128 stands for zero in the data rows.
Some points, each followed by its number:
[161 106 110 141 173 136 151 137] 0
[140 143 167 152  52 124 125 138] 1
[ 69  95  62 191 132 133 165  59] 2
[ 82 117  84 185 180 151 150 102] 3
[146 106 133 159 215  90  70 145] 4
[155  97 125  86  49 105 115 163] 5
[182 150  66  86  81 177 230 197] 6
[152 120 130 105  83 156 157  77] 7
[132 169 163  68 166 146 201 157] 8
[165 142 132  88  68  97  71 181] 9
[193 111 147  68  42 137 144 159] 10
[153 169 145  22 107 127 152 158] 11
[ 90 126  88 206 224 206 167  67] 12
[116 117  73 176 178 150 168  68] 13
[ 64 121  74 149 173  91 134 127] 14
[109 106 109 128  91 134 129 100] 15
[137 162 157 132 111 117 147 133] 16
[175 153 168  52 107 128 150 164] 17
[127 107 156 143 147 180  96  90] 18
[116 148 128 127 144  83 103 112] 19
[102 156 141 120  87 110 113 139] 20
[182 142 143  47  58  85 102 197] 21
[150 142 164 159  66 114 102 114] 22
[ 91 149 161 111 195 191 195 136] 23
[112 109 131 146 191 154  85  86] 24
[185 129 105  69  68 170 218 192] 25
[ 94 124  94 212 187  93  30  68] 26
[107 115 190 125 194 117  85  97] 27
[ 69 116  62 187 123 147 195  94] 28
[101 135 136 158 153  92  18  73] 29
[137 121 137 156 175 128  59  49] 30
[129 135 144  67 156 146 104 120] 31
[150 120 127 114  98 153 166 107] 32
[117 165 128 156 128 113  97 129] 33
[ 82 159 138 166 171  97 118 129] 34
[151 120 145 166  99  98  83 119] 35
[140 102 129 164 161 142 104 113] 36
[139 111 125 117 150 106 110 170] 37
[138 129  64 181  92 134 198 112] 38
[127 154 183  27 100 118  95 179] 39
[106 142 153 190  64 130 131 111] 40
[ 73 108  99 134 209 164 208 115] 41
[148 112  47 149  80 188 214 169] 42
[ 53 146  96 171 209 109  29  86] 43
[146 127 131  60  75  98  48 142] 44
[ 95  90  85 170 134 125 143  83] 45
[ 96  94  98 170 133 157 165  97] 46
[141  89  53 142  13 138 182 138] 47
[136 154 146  98 225 104 115 162] 48
[159 140 127 110 163 132 147 112] 49
[114 126 139 139 140 135  61 102] 50
[182 137 171 111  63 128  63 115] 51
New points follow, each followed by the number of its nearest point above.
[ 91 181 181 132 131 139 153 153] 16
[ 39 155 152 125 223  95  50  87] 43
[ 25 167  46 181  96  69  98 136] 14
[121 129 116 158 187  97  75 140] 4
[130 159 158 109 123 146 166 130] 16
[184 130 163  63 132 135 110 162] 17
[ 76 140 106 222 167 172 139  88] 3
[121 132 160  93 250 130 141 183] 48
[148 134 178 161  43 117 163 137] 1
[210 106 111 145 111 144 128 162] 0
[147 123 140 121 227  85 129 170] 48
[ 87 173 132  99 239  91  67 167] 48
[111 172 191 180 174 191 146 128] 23
[ 59 165 140 199 188 151  39  96] 43
[ 99 155 164 101 102 122 104 139] 20
[179  99 155 103  55  77 118 134] 5
[110 134 166 210  46 133 146 110] 40
[ 84 159 138 139  94 130 132 118] 20
[ 95 154 151  67 132 144 196 141] 8
[151  93 196 142 192 124  68 122] 27
[123 131 138 162 160 200  95  98] 18
[ 93 132 111 116  52 128 128 153] 20
[134 102  92 153 179 102 163 154] 0
[184 121 153  98 108 144  90 111] 51
[132 138 102  83 164 146 143  98] 49
[ 99 114  64  89   8  84 107 152] 5
[160 168 173  74 105 112 134 182] 17
[ 96 105 204  93 255 134  88  85] 27
[ 77 146 119  58 187 156 140 123] 31
[167  62 143 152 169 129  85 110] 36
[140 142 135 113 143 104  37 133] 50
[ 76 179 153 171 162 144 126 157] 34
[148  97 130 109 100 141 166 133] 32
[117 100 116 170  82 134 108  89] 15
[ 84 128 137 218 219 212 192 101] 12
[167  98  99 156   0 125 155 114] 47
[102 107  75 231 178 119  76  66] 26
[153 130 152  97  69 163  75 102] 51
[103 116 183 112 178  90  61  92] 27
[166 115 156 122 190 103  71 141] 4
[ 97 166 177 200  64 146 183 126] 40
[183 114 116  80  99 155 208 158] 25
[ 93 149 124  81  84  95 106 153] 20
[121 115 140 161 185  98  75 123] 4
[133 130 136  84 125  76  34 148] 44
[109 164  63 173 134 125 186 172] 38
[139 148 102  96 134  88 148 159] 37
[110 158 152 106  73 151 109 104] 20
[ 69 121  58 133 151 112 180 158] 14
[ 86 162 157 154 116 156 163 128] 16
[160 144 147  56 177 109 115 127] 31
[175 111  65 142   0  99 153 195] 47
[ 93 164  78 121  61 117 132 138] 20
